In the data rows, 500 means zero.
Some points, one per row:
[541. 432. 544. 386. 436. 561. 605. 596. 427. 439. 422. 635. 335. 344. 468. 478. 502. 463.]
[568. 470. 522. 608. 602. 510. 459. 484. 412. 469. 479. 608. 527. 552. 477. 603. 377. 487.]
[345. 487. 417. 491. 338. 528. 553. 551. 580. 476. 592. 360. 538. 417. 471. 214. 582. 578.]
[666. 442. 561. 433. 530. 479. 442. 440. 371. 605. 433. 527. 520. 558. 497. 531. 412. 492.]
[439. 346. 428. 446. 430. 398. 546. 435. 562. 464. 471. 473. 393. 375. 529. 460. 511. 510.]
[653. 267. 568. 433. 524. 357. 445. 368. 354. 500. 425. 607. 385. 378. 539. 648. 354. 473.]
[ 41. 709. 357. 596. 425. 577. 675. 742. 850. 463. 625. 281. 630. 511. 524. 225. 931. 540.]
[294. 594. 346. 651. 334. 496. 472. 588. 710. 502. 686. 224. 639. 483. 505. 159. 687. 570.]
[245. 683. 374. 497. 535. 618. 651. 663. 706. 475. 622. 389. 502. 528. 447. 358. 770. 568.]
[511. 380. 468. 217. 440. 585. 654. 480. 456. 553. 410. 563. 333. 397. 448. 418. 509. 568.]
[402. 652. 305. 567. 373. 553. 479. 612. 676. 394. 630. 331. 611. 562. 427. 284. 689. 562.]
[509. 427. 541. 388. 455. 405. 420. 397. 447. 581. 540. 538. 461. 464. 635. 601. 491. 507.]
[584. 587. 577. 938. 712. 389. 257. 475. 496. 530. 613. 400. 800. 769. 589. 652. 393. 430.]
[415. 445. 549. 366. 542. 520. 604. 535. 482. 487. 427. 618. 413. 416. 484. 541. 598. 518.]
[409. 279. 466. 153. 499. 663. 826. 539. 442. 378. 314. 747. 180. 304. 322. 444. 411. 611.]
[271. 450. 418. 364. 416. 570. 757. 571. 702. 509. 430. 532. 430. 455. 439. 369. 603. 501.]
[554. 586. 578. 607. 577. 465. 363. 407. 477. 606. 495. 522. 557. 633. 552. 597. 427. 415.]
[462. 658. 553. 694. 544. 493. 417. 531. 534. 452. 501. 465. 625. 590. 517. 520. 544. 474.]
[559. 562. 556. 696. 660. 472. 428. 502. 568. 609. 603. 442. 639. 666. 605. 621. 520. 456.]
[519. 317. 555. 352. 538. 514. 623. 445. 476. 543. 356. 671. 409. 474. 479. 587. 372. 473.]
[507. 659. 583. 728. 577. 456. 347. 474. 485. 491. 499. 491. 681. 624. 549. 560. 496. 442.]
[757. 338. 643. 360. 575. 505. 482. 508. 285. 464. 364. 739. 285. 366. 485. 671. 339. 442.]
Here are 10 more points, each followed by its number:
[636. 327. 531. 241. 402. 514. 552. 426. 272. 470. 408. 647. 313. 313. 401. 420. 354. 595.] 0
[489. 571. 622. 756. 683. 392. 331. 496. 480. 587. 583. 432. 730. 687. 653. 676. 576. 431.] 1
[568. 465. 524. 664. 651. 472. 433. 485. 411. 466. 476. 577. 581. 597. 441. 617. 373. 462.] 2
[312. 598. 437. 522. 428. 519. 548. 650. 717. 442. 564. 440. 552. 457. 479. 427. 640. 469.] 3
[490. 548. 509. 822. 666. 432. 357. 519. 532. 498. 595. 387. 736. 707. 547. 571. 436. 452.] 4
[339. 569. 350. 423. 428. 584. 599. 541. 627. 498. 606. 490. 570. 464. 467. 311. 617. 533.] 5
[575. 518. 551. 620. 563. 470. 411. 566. 505. 471. 543. 499. 521. 495. 547. 562. 517. 412.] 6
[673. 444. 741. 445. 532. 435. 393. 361. 183. 578. 425. 761. 539. 642. 431. 783. 293. 406.] 7
[415. 404. 383. 288. 310. 616. 656. 516. 524. 413. 447. 454. 270. 314. 440. 291. 511. 669.] 8
[385. 613. 381. 665. 337. 519. 454. 539. 615. 464. 621. 279. 563. 535. 530. 322. 599. 583.] 9
Which three of these numbered points are nearest to each point below, ignoring the 2 directions in which the first points spread most? Their numbers follow each, nearest first.
[752. 455. 619. 596. 501. 393. 277. 377. 245. 537. 550. 506. 597. 542. 513. 540. 312. 495.] > 0 9 8
[624. 449. 585. 359. 526. 417. 446. 365. 400. 432. 420. 523. 327. 349. 459. 686. 357. 540.] > 8 9 3
[380. 459. 547. 360. 547. 551. 630. 570. 537. 487. 439. 568. 389. 427. 472. 500. 636. 545.] > 1 6 3
[647. 390. 511. 313. 596. 527. 488. 377. 354. 536. 470. 697. 447. 449. 434. 576. 348. 509.] > 5 2 0
[415. 477. 439. 631. 409. 363. 446. 472. 607. 482. 573. 385. 541. 456. 556. 453. 567. 468.] > 9 6 3
[332. 542. 374. 335. 350. 614. 689. 579. 639. 541. 488. 442. 446. 433. 438. 278. 689. 578.] > 5 9 6
[704. 416. 578. 593. 523. 380. 305. 380. 292. 527. 555. 484. 583. 518. 510. 521. 342. 497.] > 0 9 8
Here are 10 other points, each followed by its number:
[614. 256. 480.   0. 501. 648. 821. 472. 344. 482. 193. 823.  73. 272. 439. 619. 353. 518.] 0
[574. 458. 464. 383. 389. 544. 476. 471. 361. 501. 443. 551. 337. 437. 448. 473. 420. 604.] 1
[600. 478. 630. 521. 563. 427. 436. 424. 329. 615. 436. 582. 569. 574. 607. 668. 299. 462.] 2
[538. 575. 468. 588. 381. 434. 378. 330. 465. 521. 559. 354. 554. 552. 411. 507. 445. 564.] 3
[528. 379. 506. 517. 452. 368. 457. 421. 452. 482. 498. 496. 476. 430. 566. 544. 463. 481.] 4
[513. 529. 560. 397. 494. 552. 547. 507. 399. 429. 342. 679. 377. 422. 411. 529. 471. 509.] 5
[524. 708. 562. 818. 597. 431. 319. 486. 532. 491. 536. 411. 749. 673. 571. 589. 511. 448.] 6
[665. 489. 616. 547. 576. 382. 338. 370. 404. 437. 492. 457. 415. 461. 493. 731. 327. 499.] 7
[223. 613. 385. 601. 420. 531. 604. 632. 791. 558. 562. 378. 626. 601. 489. 350. 680. 442.] 8
[172. 693. 292. 649. 440. 585. 519. 623. 828. 511. 720. 271. 748. 561. 516. 198. 760. 545.] 9
Which three of these numbered points are nearest to each point below, ignoring the 2 directions in which the first points spread most? Their numbers follow each, nearest first.
[569. 510. 377. 387. 426. 602. 504. 545. 465. 364. 501. 569. 431. 457. 401. 447. 546. 579.] > 1 5 6
[386. 496. 488. 394. 437. 492. 664. 515. 557. 564. 423. 477. 470. 461. 534. 443. 464. 524.] > 2 8 6
[589. 409. 571. 277. 488. 447. 539. 383. 406. 401. 357. 568. 216. 283. 424. 647. 337. 561.] > 7 6 4
[577. 247. 586.  92. 505. 545. 727. 423. 304. 531. 243. 770. 197. 326. 461. 577. 284. 548.] > 2 6 9
[390. 280. 406. 253. 517. 545. 686. 448. 508. 466. 444. 611. 309. 308. 464. 469. 455. 552.] > 9 4 6
[295. 503. 373. 651. 397. 394. 494. 550. 733. 467. 593. 277. 611. 467. 581. 345. 638. 505.] > 4 9 7
[599. 373. 489. 200. 551. 565. 669. 469. 398. 545. 305. 667. 277. 429. 520. 648. 391. 477.] > 0 2 6
